Some points, each followed by its number:
[ 18 -35 -52 -65 -16   5  41  43  22  14  58 -50 -13  -3 -43   0   0 -15
  14  46  45 -25 -12 -39] 0
[ -1 -35  25  26  10   8   1 -37 -62 -19 -27  32 -60 -18  37 -64 -44  42
 -25 -74 -64  -9  31  41] 1
[-67 -35  23  41  -5   9  15  43  37  -1  58  32 -14  30  37 -21 -28  57
  10  11  15   1  85 -39] 2
[  2 -35 -72 -65 -23  10 -62  43 -39  35 -27  32   3  -3  37 -58 -53 -21
 -50  -7  -3 -36 -18 -39] 3
[ 56  45 -28  49  37 -45  34 -37  17 -52  58 -50  68   6 -43  40  84 -67
 -11 -33 -26  30  -1 -39] 4
[-46 -35   8  44 -33 -28  64  43  42  45 -27  32 -32  66  37 -38   3  24
  54  93  98 -51 -21  41] 5
[ -9 -35 -55  -1   6  28 -43 -37 -55  26 -27  32 -61 -39  37 -35 -65  48
   0 -61 -41 -22  43  41] 6
[-15  45  34 -66  28 -19  58  43  37 -56  58 -50  59  32 -43  22  32 -80
 -29  56  46  -7  17 -39] 7
[ 25 -35  16 -51  -2  75  39  43  36  38 -27  32  26 -17  37  29 -28 -48
 -45  23  -6   0   0 -39] 8
[-53 -35  -1 -44 -39  -1 -33 -37 -75   7 -27  32  -1 -38  37 -55  -6  35
 -51 -49 -16 -38   3 -39] 9
[-22 -35  12 -37 -21  33 -18 -37 -83  25 -27  32 -18 -56  37 -69 -19  32
 -59 -60 -50 -42  46 -39] 10
[ 18 -35 -26 -25 -50  34   1 -37 -45  85 -27  32  -6 -25 -43 -40  34  -4
   6  16   5 -44   7  41] 11
[  9  45 -28  13 -35 -48  -6 -37   1 -49  58 -50   5  14 -43  19  28  -2
 -22 -19  28  -5  11 -39] 12
[-38 -35 -39 -48 -47  -4 -41 -37 -40  72 -27 -50  17  -5  37 -78 -21 -24
 -27  17 -16 -37  49 -39] 13
[-24 -35 -10 -18  22  18 -24  43 -45 -23 -27 -50   9 -42  37 -15  31 -87
  -6  -6 -35 -29  14 -39] 14
[ 66  45  65  72 127  58 -21 -37   6 -25 -27  32  97  13 -43 127  34  36
  10  59  59 127   5  41] 15
[ -2 -35 -32 -74 -46  17 -30  43 -12  31 -27 -50 -15 -10  37 -33 -48 -65
 -44  11 -43 -45   7 -39] 16
[105  45   7  15  33 -15  76 -37  51  21  58 -50  69 -30 -43  67  50  30
  85  13  -8  69  44 -39] 17
[ 94  45 -51  31 -23 -60  57 -37  38 -42  58 -50  35   2 -43  39  69   2
  71  -5  12  16  45 -39] 18
[107 -35  71  91 127  23 -39  43 -32  -8 -27  32  18  12  37  63 127 -23
 -66  23   2  90 -61  41] 19
[-59 -35  53   2  14  13  12  43  43 -32 -27  32  46  53 -43  -8 -24 -41
 -68 -19 -10  20   2 -39] 20
[-42 -35  10  52  -4  14   3  43  22  17  58  32 -51  25  37 -43 -38  52
  19  21  24 -23  40 -39] 21
[ 25 -35 -68 -57 -23  34 -33  43 -58  27 -27  32  -7 -48  37 -26  -3 -35
 -23  -9  -6 -41 -24 -39] 22
[-25  45  31  -3  -3 -28 -30 -37 -45  31 -27  32  26  12  37 -48 -29  32
 -40  13  21 -19   0 -39] 23
Which three points above are nearest to each new point by angle? Their numbers follow each, nearest first.
[ 89 -35   4 -45  37  36  50 -37  -9  51 -27  32  -7 -59 -43  37  33 -49
 -26   9  12  16 -50 -39] >> 8 11 19
[ -5 -35 -50   6  12  38 -48 -37 -34  29 -27  32 -70 -41 -43 -15 -72  45
  -3 -66 -22  -6  35  41] >> 6 1 10
[-22 -35  38 -40  13   3  71  43  44 -39  58  32  35  13 -43  16  23 -14
   9  49  20  -3  36 -39] >> 7 0 20
[ 42 -35  57 -77  54  44  85  43  37  41 -27  32  16 -20 -43  47   7 -52
 -15  37  31  26 -69  41] >> 8 7 19
[-32  45 -10  -3  31  -4 -11  43 -29 -46  58 -50  24 -29  37  -5  62 -71
  18 -13 -21 -26 -15 -39] >> 14 4 7
[ -8  45   3 -23  65  47 -31 -37 -36 -14 -27  32 -29 -36 -43  44  -2  31
 -43   2  25  40  27  41] >> 15 19 6
[-38  45   6  78  17  11 -48 -37   0 -32 -27  32  11 -19 -43  19 -25  45
  75 -49 -35  71  -2  41] >> 15 1 6
[-76  45 -29 -54 -33 -33   5  43  12 -12  58  32  29  42  37   8 -17 -27
 -35  18  52 -39 -20 -39] >> 7 3 0
[-47 -35  46  40 -49 -19  34  43  -1  23 -27  32 -41  43  37 -22   7  28
   5  68  97 -53   4  41] >> 5 21 2
[ 46 -35 -16 -54 -22  26  60  43  35  12  58  32  -6 -29 -43  26  18  -8
  27  47  18 -17 -12 -39] >> 0 8 7
[-18  45  23  24  -3  -8 -28  43 -73  63 -27  32  37  18  37 -62 -20  24
 -35   3  24 -22  17 -39] >> 23 3 9
[-25 -35  42  17 -38   5  81  43  67  51 -27  32 -29  45  37 -28  -3   9
  41  44  54 -19 -27 -39] >> 5 21 2
[ 24  45  22  -8 -44 -72 -35 -37 -27 -42 -27 -50  11   8 -43  35  41  44
 -11   4  54 -42 -49  41] >> 12 18 4
[-36 -35  25  43 -31 -38  58  43  45  39 -27  32 -33  76  37 -35  -3  29
  50  74  89 -51 -28  41] >> 5 21 2
[ -6  45 -55  24   0  26 -53 -37 -38   2 -27  32 -78 -42 -43  -6 -76  41
  49 -67 -42   8  21  41] >> 6 1 10
[ -2 -35 -60 -20  -6  34 -49 -37 -64  31 -27  32 -52 -44  37 -27 -45  42
  -8 -55 -47 -30  47  41] >> 6 10 1
[ 45 -35  62  57  13 -34 -25 -37 -29 -16 -27  32 -54 -30 -43  -4  51  26
  -8 -54   4  31 -51 -39] >> 19 1 15
[ 52  45 -16  59  44 -22  19  43   5 -63  58 -50  44 -17  37  28  75 -90
 -40 -38 -50  27 -20 -39] >> 4 19 18
[-34 -35  40   7  34  51  21  43  42  11  58  32  28  -1  37  27 -30  44
   7  10 -36  46  66  41] >> 2 21 8
[-31 -35  60 -68  15  21  68  43  50 -55  58 -50  42  16 -43  15   5 -56
   4  75  37   0  17 -39] >> 7 0 20
[  2 -35 -31 -51 -45  14 -32  43 -25  29 -27 -50 -36 -41  37  -1 -29 -52
 -24 -24 -38 -26  53  41] >> 16 14 13
[ -6  45  12  19   4 -87   6  43   6   0 -27 -50   6  75 -43  23  -6  40
  38  70  89 -26 -58  41] >> 5 7 0
[-42 -35 -37 -36 -24 -81 -45 -37 -16  56 -27 -50  48  21 -43 -33  27  41
  12  23 -10 -24   2 -39] >> 13 9 23
[ 16  45  88  50  41  -3   0  43  85 -11 -27  32  37 105  37 -41 -34 -26
 -38 -54 -30  31 -24  41] >> 20 19 15
[ 17 -35  36 -19  38  79   8  43 -16  31 -27  32  19 -39  37  21 -17 -84
 -11  38 -16 -38 -16  41] >> 8 14 22
[ 43 -35 -49 -67 -11 -32  65  43  29  -1  58 -50   6  -3 -43  12  22 -16
  30  50  57 -19  35 -39] >> 0 7 18
[ 11  45  -4  15 -26 -45  -5  43  54  23 -27  32  21 108  37 -11 -59 -23
 -40  -7   9 -53 -54  41] >> 5 20 23
[-38 -35  29  53 -23 -38  51  43  28  52 -27  32 -31  63  37 -35  -1  31
  42  78  95 -45 -40  41] >> 5 21 2
[ 50  45 -41   0 -48 -69  22  43 -24 -38 -27 -50 -10 -49  37  -7  53  22
  32 -53   0 -22 -67  41] >> 18 12 4
[ 41 -35  -8 -10   3  35 -19  43 -44  -5 -27 -50 -32 -73  37  48   5 -88
 -43 -34 -24   0  64  41] >> 14 16 22
[-21  45  -8  36  52  26 -28 -37 -31 -66 -27  32   5 -28 -43  49  10  21
 -10  -7  34  63   4  41] >> 15 19 4
[ 11 -35  25 -23 -10  64   8 -37 -15  53 -27  32 -50 -50 -43  25  -8  15
  -6   8  -3  16  -9  41] >> 11 6 10
[-34 -35 -14 -38   3   2  -6  43 -33 -46 -27 -50   8 -35  37  -6  32 -67
 -29  -3 -33 -18 -41 -39] >> 14 16 22
[-42  45  -4 -52   0 -28  34  43  32 -80  58 -50  46  35 -43  10  24 -73
 -24  46  35 -10 -24 -39] >> 7 12 0
[-64 -35 -18  22 -33  -7  58  43  57  52 -27  32 -39  50  37 -39 -42  -8
  43  81  42 -52 -47  41] >> 5 21 2
[-15  45 -39  27  31  23 -49 -37 -29  -9 -27  32 -57 -50 -43  16 -39  51
  11 -24  13  32  13  41] >> 6 1 15
[-38 -35 -75  -5   2 -26 -30 -37   6  59 -27 -50 -25  21  37 -65 -63  16
  53  23 -39 -55  -4 -39] >> 13 16 3
[ 86  45  33 -20  39  -5  96 -37  63  16  58 -50  82 -17 -43  67  46  21
  78  42  14  61  64 -39] >> 17 18 4
[-58 -35  12  57 -11 -34  40  43  24  49 -27  32 -23  70  37 -41  -4  33
  46  86  94 -42 -30  41] >> 5 21 2
[-70 -35  17   0 -36  -2  66  43  73  -3 -27  32  -4  63  37  -7 -32 -37
   0  60  42  -6 -42 -39] >> 5 20 8
